Read these off the matrix that follows. Counting starts at 0.
1) Find the entry in the bottom-right corner.
2) Find the bottom-left entry.
3) Find the top-left entry.
4) Find the entry at row 1, column 1.
[[ 41  10  85  59]
 [222  92  97 109]]
1) 109
2) 222
3) 41
4) 92

Questions about the grid below.
1) What is the entry just right of 44?
2) What is the entry just right of 7?
3) What is the entry just left of the smallest entry?
((1, 19, 26, 42, -18, 4, -24, -20, -7, 4, -37), (16, 21, 44, -1, -25, 62, 0, -17, -19, -16, -42), (4, 17, 19, 26, -10, -5, -23, -19, -15, 10, -22), (11, 15, 25, 3, -26, 38, 19, -16, -24, -17, -32), (-2, -19, -11, 7, -16, 12, 59, 3, -47, -22, -7), (2, 17, 34, 34, -14, 0, -29, -25, -10, 6, -30))
1) -1
2) -16
3) 3

[[6 7 5 6 6 5 4 5 6 5 7 6 6 6 6]
 [6 6 4 5 8 5 3 5 6 5 5 6 5 7 6]
 [5 6 5 4 7 4 2 6 5 5 4 4 4 7 4]
 [5 4 4 6 3 4 4 4 7 3 7 5 5 6 5]]
What is the entry just right of the largest entry?
Answer: 5
The top entry of the column that holds the smallest entry is 4
The bottom entry of the column that holds the largest entry: 3
The first entry in reading order -> 6
The entry directly above the largest entry -> 6
What is the entry in the top-right corner?
Answer: 6
What is the entry directly below the largest entry?
Answer: 7
What is the smallest entry?
Answer: 2
What is the last entry in the row that holds the smallest entry?
Answer: 4
The second entry on the main diagonal is 6
What is the entry just right of the smallest entry?
Answer: 6
The entry just left of 2: 4
The entry directly above the smallest entry -> 3
What is the bottom-left entry?
Answer: 5
What is the largest entry?
Answer: 8
What is the last entry, reading row by row?
Answer: 5
What is the last entry of the largest entry's row?
Answer: 6
The third-last entry, reading row by row -> 5

data = [ -2  13  23  21  24  53  24 -22 -23  -8  22 -29 -56  48  41 -27]
The second entry from the right is 41
The second smallest entry -> -29
The third entry from the right -> 48
The entry just left of the largest entry -> 24
The last entry -> -27
The first entry from the left -> -2

Read these off the grid that follows. Indices start at 0.
1) What is the top-right entry?
2) What is the entry just left of 635?
3) What is the entry at row 0, column 1?
4) What is the entry directly above 656?
5) What is the bottom-left entry?
6) What is the entry in row 0 and column 0?
7) What is the entry directly above 340?
8) What is the entry directly below 640?
 634   500   681   650
 749   635   694   640
-750   918  -604   670
 532   397   656   575
 630   340   763   592
 556   523   609   644
1) 650
2) 749
3) 500
4) -604
5) 556
6) 634
7) 397
8) 670

Questions about the table below. Counting starts at 0.
1) What is the entry in row 1 and column 0?
2) What is the entry at row 2, column 0?
3) What is the entry in the bottom-left corner?
4) What is the entry at row 0, column 0?
5) What is the top entry of the column that holds the smallest entry?
6) What is the entry directly above -4.39?
7) What is the entry directly above -1.43?
8) What is the top-right entry?
[[ 14.70  -2.09  27.05 -20.04 -13.39 -24.16  18.63  14.64]
 [  4.60   8.17  -1.80  -1.23  -6.17 -11.03   0.16  -0.83]
 [  2.67   8.70  -4.21  -0.58  -3.45  -9.00  -1.87  -2.73]
 [ -4.34   4.48   1.55  -4.30 -12.63  -5.85  -1.76   8.59]
 [  4.36   0.99  -0.58   0.03  -3.18  -5.93   1.34  -2.20]
 [  0.33  -2.38   5.28  -2.41 -14.44  -5.11   2.76   8.89]
 [ -4.39  -5.26  -0.21  -1.43  -0.69   3.20  -1.70   0.41]]
1) 4.60
2) 2.67
3) -4.39
4) 14.70
5) -24.16
6) 0.33
7) -2.41
8) 14.64
